(in the rows, 128 means zero)
Y: rows in several groups, each row roughly a mix of its group's directions:
Y (100 x 10):
[[139  77 102 154 130 111 123 167 113 145]
 [140 130 111 145 120 180 131 127 147 178]
 [132  98 102 106 142 135 133 167  89 160]
 [131 141 143  90  94 123 153  99 168 145]
 [109 137 109 146 167 167 135 137 135  83]
 [150 104  79 147 132 128 146 145 144 169]
 [118 124 141 111 129  69 126 129 111  83]
 [125  81 100 157 159 121 122 135 117 164]
 [120 164 131  99 104 170 103 139 160 126]
 [152 110 151 100 176 138 106 130 121 163]
 [140  92 107 177 117  99 122 142 157 136]
 [140 113 159  99 107  77 123 110 127 155]
 [134 110 139  98 174 138  96 122 116 168]
 [146 110 105 181 120 107 125 128 171 137]
 [ 97 157  99 120 169 154 108 106 113 142]
 [107 164 107  95 153 152 119  93 136 152]
 [130 121 103  80 128 138 144 161  98 161]
 [131  96 106 101 126 125 132 175  91 152]
 [ 76 125  89 145 103 125 140 104 136 107]
 [103  85 133 101 123 130 150 154  84 131]
 [ 77 111  88 148 117 117 140  98 123 114]
 [151 148 157 103 148 107  94 149 119 165]
 [123 102 137  97 106 119 132 174  86 115]
 [104 117 119 160 167 133 108 160  90 113]
 [ 89 155 105 147  86 101 135 123 143 107]
 [161 127 149 128  65 108 147 138 128 127]
 [134 156 144 166 134 125 112  88 166 106]
 [167 138 157 128 125  96 143 113 163  94]
 [129 182 153  90 123 150 128 109 126 106]
 [130 100 120  98  98 129 159 172 100 124]
 [108 134  90 148 154 158 139 144 137  83]
 [109 117 117 171 145 126 113 155  81 107]
 [140 108 141 106 172 129 100 125 102 170]
 [143 106 152 103 106  86 116 116 123 172]
 [158 104 150 155  91  97 145 145 131 100]
 [134 145 125 131 120 179 135 121 157 177]
 [140 167 132  92 115 126 140  84 159 139]
 [126 107 103 148  93 146 116 155  84 152]
 [ 79 128  89 150  96 118 136 107 121 113]
 [146  84 101 165 139 145 159 142 111 137]
 [154 132 150 152 126  93 168 137 155  96]
 [160 163 111 113 129 128 127  74 154 129]
 [119 143 130 148 159 153 139 123 126  66]
 [103 153 101 141 156 170 130 152 132  95]
 [129 148 122 155 100  73 130 143  94 130]
 [113 155  94 121 171 156 102 107 113 143]
 [158  89 149 154  97 104 140 157 130 109]
 [164 141 126 105 158 129 124  91 174 124]
 [ 73 125  85 143 104 126 127 105 115 121]
 [148 165 159 114 127  87 105 156 135 149]
 [131 126 105 153 179 144  94 144  99 120]
 [122 116 107 163 134 104 118 106 177 158]
 [153 139 150  95 111 115 148  99 177 130]
 [123 131 124 127 135  90  99 133  80 168]
 [139  91 109 134  91 103 138 177 132 130]
 [119 113 150  98 136  68 110 134 106 115]
 [ 75 116  90 148 112 117 141 100 129 111]
 [144 107 157 106 106  84 115 115 116 166]
 [171  85 146 149 114 115 128 166 133 115]
 [140 111 151 103 102  84 116 120 123 172]
 [105 159 108 143 152 173 133 149 131  94]
 [162  97 140 159  87 105 140 148 123 108]
 [135 148 110 149 113 185 141 127 150 159]
 [152 163 156 103 161 113 127 113 162 107]
 [115 148 123 132 118  69 106 136  98 154]
 [142  97 140 102 112  89 119 113 135 175]
 [100  88 111 115 169 145 118  95 123 146]
 [143  88 133 113 110  76 118 119 123 161]
 [ 78 132  93 144  97 128 139 108 143 103]
 [141 148 127 111  94 115 152  78 161 129]
 [141 157 131 158 113 111 114 105 184 116]
 [141 104 100 181 138 110 119 123 161 148]
 [ 95  96 130  92 143 119 117 146  87 152]
 [154 153 122 110  93 120 145  79 155 133]
 [172 107 155 144  98 108 132 166 124 112]
 [122 140 112 158 156 184 136 134 130  97]
 [145 145 129  95  82 131 145  95 154 153]
 [114 138  91 151 152 179 138 143 143 105]
 [146 154 118 113 167 129 122  82 164 119]
 [133 110 130  95 109 144 157 166  85 116]
 [102 154 109 151  87  82 127 134 111 123]
 [118 155 112 154 142 168 148 127 139  80]
 [164 147 117  93 158 152 107 110 152 152]
 [143 104 163 104 117  81 112 113 111 155]
 [118 179 135  86 145 139 112 101 136 147]
 [142 108 158  99 114  89 118 110 131 171]
 [118 110 137 109 139  69 124 127 113  87]
 [130 162 141  72 131 150 126 140  92 124]
 [125 148 116 164 147 181 132 138 114  95]
 [148 107 110 186 136 104 101 133 150 132]
 [107 142 106 160  84 112 155 125 136  93]
 [115 136 150 165 124 105 105  94 168 108]
 [138 140 108 149 117 185 140 124 152 162]
 [132 154 119 137 114 181 131 134 147 173]
 [114  99 111  86 128 125 139 161  96 160]
 [164 145 107 130 129 123 129  70 157 118]
 [ 74 133  91 131 100 148 123 107 139 115]
 [156 109 148 100 169 154 104 131 114 159]
 [106 162 164  85 117 142 136 107 120 101]
 [143 124 115 140 118 175 135 118 156 179]]
the two rows of each list that fit no group, in list order (the others fit one group, some only roughly):
  * z_754: [154 127 112 162 115 179 137 124 148 160]
  * z_165: [ 81 129  96 154 123 149 123  96 151 108]
  * z_476: [157 155 132 147  88 111 133 155  87 121]
  * z_289: [103 169 122 117  98  98  91 142 119 150]
  * z_584: [ 95 114 123  86 131  95 125 138 103  89]
  * z_971: [158 139  85 139 157 153 131 134 121 171]
  * z_607: [151  97 146 118 181 128 126 118  98 154]
  * z_13: [137 115 132 110  90 116 161  94 170 140]
  * z_672: [122  94 128 159 100 136 128 172  91 134]
  * z_261: [168 134 148 112 102 106 151 103 169 119]
  * z_939: [117 167 120 147  74 120 135 148 140 102]
  * z_606: [102 125 111 131  82 147 127 148  85 155]
  * z_507: [150 158 124 168 136 139 119  92 170 120]
  * z_157: [158 105 145 146  73 112 137 158 120 124]
 => z_165; z_584
  * z_418: [106 130 118 120 114 177 141 116 173 100]
  * z_623: [144 176 106 100 152 129 105 125 138 165]
  * z_748: [142 117 143 110 115  94 123  92 117 180]
  * z_694: [133 161 161  96 124 133 110 139  91  93]
  * z_94: [ 95 125  94 156 102  95 134 117  90 124]
  * z_875: [ 87 122 107 166 125 129 124 141  79 119]
  * z_248: [142 157 132  87 145 165 137 132  85 125]
  * z_107: [108  78 113 154 133 102 136 122 151 164]
  * z_174: [116  91 108 154 103  94 141 133 169 142]
  * z_407: [150 157 140 145 126 108 134  83 173 115]
  * z_387: [118 136 137 170 122 121 124  88 178 113]
  * z_809: [153 120 169 109 105  92 130  93 135 152]
  * z_928: [136 169 124  73 128 158 145 128 118 143]
 => z_748; z_407
  * z_237: [101 165 107 142  77 122 131 135 138 100]
  * z_88: [114 109 131  79 102 128 153 163  98 128]
  * z_147: [145  99 105 182 160 121 110 128 129 146]
  * z_61: [107  84 140 106 106 115 140 163  93 116]
  * z_467: [155 112 160 113 176  98 119 133 124 157]
  * z_833: [ 98 133 112 155 112 140 113 151  73 142]
  * z_938: [169 119 159  86 160 141 111 125 117 144]
  * z_777: [154 167 134 104  92 140 140 154 119  94]
  * z_277: [127 152 170 107  91 111 119 128 133  86]
  * z_383: [101  85 135 147 166 131 109 126  89 136]
  * z_616: [112 148 138  94 184 134 117 127 114 158]
  * z_711: [125 113 128 170 108 104 132 112 183 121]
 => z_938; z_616
  * z_560: [128 158 135 149  95  74 138 146 138 107]
  * z_56: [149 105 171 122 119  72 137 133 142 136]
  * z_788: [157  91 139 150  96 121 130 172 107 121]
  * z_475: [104 132 119 137 178 142  97 161  99 128]
  * z_203: [105 170 163  92 118 124 120  97 143 116]
  * z_947: [120 125 119  79 117 149 162 156  95 141]
  * z_81: [ 77 114  99 138 125 132 141  98 157 103]
  * z_91: [136  79  92 154 123 112 138 155 135 155]
  * z_12: [165 133 159  99 151 159 120 101 127 158]
  * z_332: [ 97 168 157  94 138 146 120  92 125 124]
  * z_264: [166 107  85 168 122 130 138 151 145 139]
  * z_46: [104 116 116 100 154 168  98 107 124 162]
  * z_954: [159 105 152 112 174 123 115 132 106 162]
  * z_52: [137 130 124  78 115 136 135 172  89 131]
 => z_56; z_12
  * z_239: [118 149 132 150 125 105 108  93 184 132]
  * z_755: [104  95 131 146  99 108 101 149  94 155]
  * z_411: [136 172 134 148 130 127 116  89 175 122]
  * z_490: [139 183 152 108 132 126  84 123 127 110]
  * z_57: [122  92 101 168 144 103 121 120 151 162]
  * z_949: [166  74 140 121 131  98 130 147 123 105]
  * z_349: [126 141 133 171 162 136 122  74 143 131]
  * z_987: [142 162 159 107 129 140 106 138  95  85]
  * z_342: [ 96 153 158 104 103 120 139  95 159 108]
  * z_922: [125 167 116  81 147 155 138 112 122 160]
  * z_72: [148 162 128  89 141 163 138 139  88 120]
  * z_774: [151  99 121 153  91 103 123 171 137 110]
 => z_755; z_949
  * z_596: [141 161 130  99 157 171 134 121  90 129]
  * z_950: [131  91  87 158 147 131 152 125 137 165]
  * z_468: [135 108 115 174 175 129 105 113 126 154]
  * z_968: [138 171 145  99 127 167 155 113 107 108]
  * z_395: [139 141 123 177 135 125 125  93 175 116]
  * z_132: [122  87 106 168 145 100 108 125 144 157]
  * z_364: [142 120 150 102 182 148 111 144 106 152]
  * z_438: [135 177 160  93 126 139  99 128 107 111]
  * z_785: [156 150 126 135 131 183 139 134 155 162]
  * z_272: [152 100  87 150 161 142 128 147 106 155]
  * z_454: [141 142 139 110 148 117 137  84 180 111]
 => z_364; z_785
  * z_479: [131 166 138 118 109 146 162  96 170 115]
  * z_935: [126 144 147 163 116 144 145  90 164  95]
  * z_222: [ 95 165 157  84 121 126 121  98 142 122]
  * z_359: [136 160 157 113  98 107  97 128 149  89]
  * z_42: [100 156 109 161 153 152 150 108 117  94]
  * z_381: [141 156 117 155 158 125  87 100 158 145]
  * z_603: [137  99 121 111 142 197 130 115 124 129]
  * z_322: [101 161 149  82 101 133 143 107 150 121]
  * z_794: [144 138 136 131 147 104 142  84 171  96]
  * z_529: [121 120 104 151 177 148 139 159 119  93]
 => z_42; z_529
  * z_735: [ 93 135  97 152  88 119 150 112 139  96]
  * z_210: [133 181 159 107 106 133 112 124 123  92]
  * z_545: [ 96 111  99 161 101 123 158 109 117  96]
  * z_887: [108 133 131 149 135  55 139 122 126 126]
  * z_495: [123 175 158  92 131 135  99 111 112 106]
  * z_831: [166 146 174 114 154 143 122 163 120 128]
  * z_980: [136 122 112  88 112 118 140 159  77 146]
  * z_976: [169 121  94 171 125 118 112 155 151 138]
  * z_549: [170 124 140 119  73 112 143 114 152 134]
  * z_898: [ 88  87 117 166 114 126 138 152 106 117]
  * z_960: [121  86 116 173 134  91 104 125 143 140]
  * z_853: [164 101 137 140  72 112 146 146 136 129]
 => z_831; z_980
  * z_280: [103  74 119 157 121 112 158 116 146 142]
  * z_700: [107 168 147 139 139 119 103  82 157 123]
  * z_523: [128  91 100 183 147 120 129 114 144 146]
  * z_533: [110 158 104 127 176 136 113  84 128 125]
  * z_216: [119  73 107 161 157 101 126 127 141 132]
  * z_931: [126  91 115 156 123 143 112 172  89 138]
  * z_974: [ 97 116  98 155  96 134 129 135  79 137]
  * z_23: [121 103 125 174 133  90  96 124 159 136]
  * z_333: [138 116  93 139 151 104  94 154 134 170]
  * z_585: [123 169 128 148  75  95 126 142 127 115]
  * z_474: [100 169 155  91 141 142 117  93 117 130]
  * z_459: [114 120  99 104 176 166 125 110 125 153]
  * z_408: [131 167 150  87 142 145 110 131  90 108]
  * z_660: [141 148 134 168 124 131 136  88 174 110]
 => z_216; z_459
  * z_130: [113 172 161 118 102 119 113 104 159 106]
  * z_747: [140  99 141 169 125  90 117 129 166 150]
  * z_872: [114 142  97 152 159 147  97 139  83 127]
  * z_605: [166 136 160 101 160 127 101 154 124 155]
  * z_225: [ 90 102  82 152 105 114 136 110 147 124]
  * z_695: [ 84 136 120 137 160 143 108 151  83 131]
  * z_506: [170 133 149  87 140 132 125 125 174 139]
  * z_766: [157 138 152  98 152 135  90 145 113 165]
  * z_150: [161 144 132 100 119 114 143  86 172 133]
  * z_940: [120 114 140  94 114 100 105 133 129 185]
  * z_827: [119 111 124 147  94 137 124 171  79 140]
  * z_389: [100 161  91 120 145 154 111 102 103 150]
  * z_768: [146 145 129 181 132 112 108 107 167 110]
  * z_89: [100  97 121 138 134 145 110 171  87 143]
 => z_747; z_225
  * z_937: [173 151 147 122 101 163 123 163 115 123]
  * z_795: [148 119 153 111 105 114 111 130 122 190]
  * z_925: [162 127 160  92 160 155 107 142 135 149]
  * z_432: [172  97 134 106 154 146 107 115 135 164]
  * z_3: [159 149 165  93 148 140 103 150 139 154]
  * z_267: [150 121 150 105 158 101 142  86 156 107]
  * z_764: [ 86 152 119 126 173 123 128  89 139 111]
  * z_725: [ 94 114  85 160 103 127 145 109 105 108]
  * z_646: [117 164 123 150  81 110 141 138 156  98]
  * z_678: [155 131 132 112 112 114 147  82 177 124]
  * z_516: [111 163 157 104 103 138 151  97 149 101]
  * z_319: [166 117 132  97  80 129 137 112 153 152]
 => z_432; z_267
